In the data rows, the value 128 means zero.
Some points, one per row:
[105 188 155 131 113  90  90  60 145 193  88 191 190  89  92  53 159 195  74  72 121  52  73 254 126]
[162 133  92 147 166 171 163 153 120 103 109 190 179 183  94 176 121 159 109 133 164 147 115 142 255]
[ 61 194 176  87  71  79 143  97 147 165 142 154 135 145  85 138 121 171 119  63 130 155 150  82  61]
[124 104 105 212 198 199 122 181 143 101 153 157 133 186 155 213  86 147  93 137  75 186 213 121 164]
[ 65 153 102 182 183  91 150 167  87  70  99  71 113 131 152 190  96 109 110 189 184 172 121  90 158]
[ 82 191 215 152  85 180 141 128 193 174  73 148 171  45  57 119 102 196 108 150 147 205 171  92 125]
[127  77 105  96 122 137 114 173  82  59 138 102 106 141 161 101 131 115 171 173 178 193 140  74 114]
[104 138 116 195 183  86 106 107 130 145 135 149 134 166 142 144 214 153 126 118 127 116 121 106  97]
[ 94  96 203 200 127 149 134 132 167 152 138 114 113 126  47 132  78 146 182 146 184 120  80 150 140]
[169 212 103  81 115  94  94  98 156 170 100 112 137 193  57 130 147 192 124  23  68  58 121 201 144]
[133  86 118  76  99  91 172 132  89  97 179 128  98  80 151 137 164  91 161 105 160  91  75 150 140]
[ 86  67 109 147 154  55 109  45 101 167 152 183 144 106 124  86 171 132  40  83 136 113 110 177 115]
[132  34  99 162 172 153 145 187 108  68 128 157 145 120 172 187 120 138 100 178 115 208 203  76 170]
[134 143 149 146 126  91  68 102 116 137  90 129 152 142  85  99 193 148  70  69  98  81 115 151 164]
[172 121  81 114 151 122 122 202 133  74 187  49  44 104 158 132  74 102 204 221 168 190 147  77 107]
[ 69  95 138  66  79 157 172 162 108  89 142  81  91  93 157 146 108  71 136 161 109 150 161  98  80]
[121 164 129 136 134  70 179 113 187 184  98 201 189 117  64 132 124 243  77  66 164 162 126 163 125]
[120  76 112 154 154 172 120 152 118 102 149 108 101  70 137 159 109 120 157 152 130 154 147 119 125]
[144 170  71 148 180 104  84  88  99 135  96 179 178 174 135  81 172 152  76  73  67 121 168 174 153]
[121 176 154 177 143 147  82 121 117 126 113  64  96  71 102 126 136 123 125 126 110  88 112 149 121]
[182 181 199 175 112 152  77  48 143 197  89 219 205 225  57  99 144 137  82  64 111  26  64 228 134]
[100  36 205 152  96  80 160  40 164 220 163 164 129 150  74  59 165 153  94 121 224 125  54 103  57]
Then 16 other points, each followed by its number:
[154 109 106 138 149 114 158 140 120 115 163 120 102  99 129 158 157 125 136 109 113 105 122 155 131] 0
[ 77  90 189   0   0 130 234 145  83  84 156  43  60 105 175 121 170  12 126 136  98  87 120 119 111] 1
[129 131 138 115 111 130 131 104 160 168 113 151 150 122 105 106 148 160 109 134 152 159 136 128 145] 2
[157 131 137  67  80 134  99 105 140 153 139 114 111  97 109  98 154  75 136 121  89 121 151 108 153] 3
[155 107  96 167 177 150 136 123 102 116 132 140 133 158 153 143 118 131  90 130  90 155 178 157 130] 4
[110 140 111 107 126 122  75 116 128 138 100 138 149 175 147  54 126 154 132 115  68 143 187 130 111] 5
[179 154 166 149 117 146  93 118  83 101  59  94 149  50 119 117 154 109 110 134 119 131 138 116 135] 6
[189 126  98 145 159 137 162 119 168 164  85 152 170 214  91 154 146 183  88 123 143 135 122 147 235] 7
[106 144 127 192 173 192 124 140 149 133 105 137 147 143 105 130  92 187 186 117 150 128 111 124 145] 8
[118 155 123 110 117  94 125 153 126 108 163 111  96 103 119 119 118 151 153 105 105 129 146 153 122] 9
[130  89 146 146 127 130 180 184 179 122 180  82  71 157 123 157 103 135 164 160 160 148 116  89 122] 10
[163 130 110 107 127  33 127 143 140 123 152  80  84 157 166  77 133  89 146 135 115  84 104 132 200] 11
[ 99 130 129 123 125 162 123 169 186 141 152 139 120 120 121 115 106 125 149 142  90 149 173  94  92] 12
[178 146 190 151 101 157  81  69 166 197  97 182 177 196  78 132 149 119 100 100  70  53 114 177 162] 13
[165 138  39 174 220 100  96 144 161 138 150 104 101 138 172 160  88 114 130 167 182 189 133 113  98] 14
[151  37 185 134  93 146 136  92 171 183 217 135  79  72  91 103 156  85 190 149 197 117  66  99  97] 15
Which two of these numbered points are nearest to each point below by angle, seen from the average point of the first points? Their numbers follow each, nearest first.
[154 178  96 106 136 116 109 161 136 113 179 104  82 171  93 136  98 153 163  91 101 120 140 142 121] > 9 11
[ 81 161 145 108 102  84 166 133 166 150 120 178 161  90  69 118 113 207  93 105 161 184 145 147  75] > 2 12
[177 174 130 172 154 175  94 127 110 118  80 131 158  83 126  91 133 127 103 118  89 129 160  79 183] > 6 3
[135 112 112 131 141 122 213 127 117 120 150 130 117 103 137 185 134 114 109 101 153 138 117 142 143] > 0 1
[ 90 126 174  38  35 122 224 132  76  87 141  82  94 168 185 162 113  18 102 151  69 168 203  89 147] > 1 3
[173 146 155 126 109 129 111 125 100 110 101 119 139 115 126 103 139 114 121 129 127 127 128 108 118] > 6 3
[ 79  67 170 102  82 128 144 157 123 104 165 114  96 134 153 140 134 105 127 160  80 137 172  85 143] > 1 12
[159 147 145 142 125 179  82  77 116 157  66 170 189 183 140 149 148 147  69 106  96 100 131 154 112] > 13 5
[153  85 105 207 196 211 143 178 111  79 132 127 124 177 131 180  62 137 167 189 171 191 143  78 153] > 8 10
[136 208 131 255 218  82  63  12  83 181  66 209 213 181 128 100 219 176  68  50 108   6  52 176 112] > 13 7
[ 90 169 192 171 113 110  92 126 151 144 159 136 114 100 107 117  83  96 175 163  75 164 196  41  96] > 12 3
[205  47  63  89 148 100 175 122  62  82 188 139 100  99 130 141 135  88 159 135 218 106  43 145 156] > 0 15
[202 136 147 138 122  99 105  97  94 127  82 114 147  65 118  74 180 156 124 116  68 108 158 142 165] > 6 3
[110  33 190 198 136  86 157  49 136 191 154 135 116 100 116  70 157 169 128 136 223 114  44 157  83] > 15 2
[142  87  82 100 140 103 137 194  79  47 149  31  58 146 188 110  62  46 176 183 113  78  99 183 114] > 11 1
[109 165  74 207 218  93  78 186 134  90 237  91  41 134 202 177  49  64 185 204 199 239 159  58  63] > 14 10
[145 121 135 134 129 144 124 162 114  93  97  59 106 134 172 158 146  99  83 155  64 153 195 109 149] > 4 6
[174 141 110 106 125 125  86 105 113 134 109 169 162 139 136  85 174 149 101  91 111  61  91 192 117] > 13 5
[131 126 180 112  81  73 110  99  32  81 128 163 149  54 140  99 141 103  94 148 132 141 136  91 123] > 6 1
[ 82 177 185 114  80 128 157 129 205 182  54 225 229 143   0 174  51 254  75 129 179 216 156 149  85] > 2 7
[ 74 113  45 164 207 139 161 152 147 121 165 137 112 182 108 194  71 159 107 126 166 154 119 176  92] > 14 4
[171 201  75 211 221 116  66  29 117 194   8 204 245 180 150 105 239 187  25  19  94   0  48 230 130] > 13 7
[ 98 161 138 157 143  91  88 129 123 124 169 121 100 172 153 141 158 100 148 105  71  93 146 118 134] > 11 9
[206 126 157 212 167 253 128 134 105 108  65 129 167 155 127 179 123 159 144 184 169 171 129  74 255] > 8 7
[118  78 132 107 109 101 124  46 134 192 138 143 131  69  68 133 163 138 103 106 177 123  88 147  68] > 15 2
[227  94 118  52  83 147 179 136  64  76 151  85  88 142 192 107 102  23 122 167 128 143 138 107 175] > 1 3
[ 85 165 217 147  81 191 118 137 206 178  62 184 201  13  69 134  55 204 147 175 205 210 133  62 104] > 2 8
[ 80  85 186  92  66  87 141  74 106 151 152 113 104  44 128 121 148  79 158 146 245 125  37 104  83] > 15 1
[137 119  77 167 189 152 173 126 137 134 174 157 119 244 104 184  50 141 124 117  96 131 156 201 185] > 4 7
[150 132 127 165 156 145 124 133 120 120 125 160 148 145 129  94 145 130 133 120  90 126 155 104 168] > 4 5
[146 131  65  85 142  96 200 165 118  94 208 128  81 147 122 167 107 133 164  86 158 117  98 149 135] > 0 9
[ 38 109 127 164 152  69 135 128 131 130 164 156 124 108 188 141  86  92 101 148 148 130 112 170  42] > 14 1
[160 136  83 111 145 141  87 123 136 139 116 144 146 152 157  76 122 146 116 115 113 104 121 168  91] > 5 4
[117  97 179  90  64 157 137 157 111  95 186 144 104 137 132 115  86  66 180 143 102 124 145  89 142] > 1 3
[ 94 134 125 201 182  89  94 110  81 109 158 121 107 104  94 121 132 138 107 103 149 133 116 152  60] > 14 0
[122 138  71 200 215 136  59  66 171 204  30 165 209 181  85  88 134 170  73  60 142  35  43 196  90] > 13 7
[202  96 113  79 104 138 148 156 113  94 139  61  82 100 224 102 186  98 150 163  61  98 158 127 188] > 11 3
[120 147 173 112  85 192  60  89 215 220  56 164 193  97 120  57 140 150 114 122 134 109 107 139 153] > 2 13
[112  76 126 151 144  88 158 112 111 126 128 102 112 106 176 109 103  86 117 175 150 111  99 179 130] > 11 1
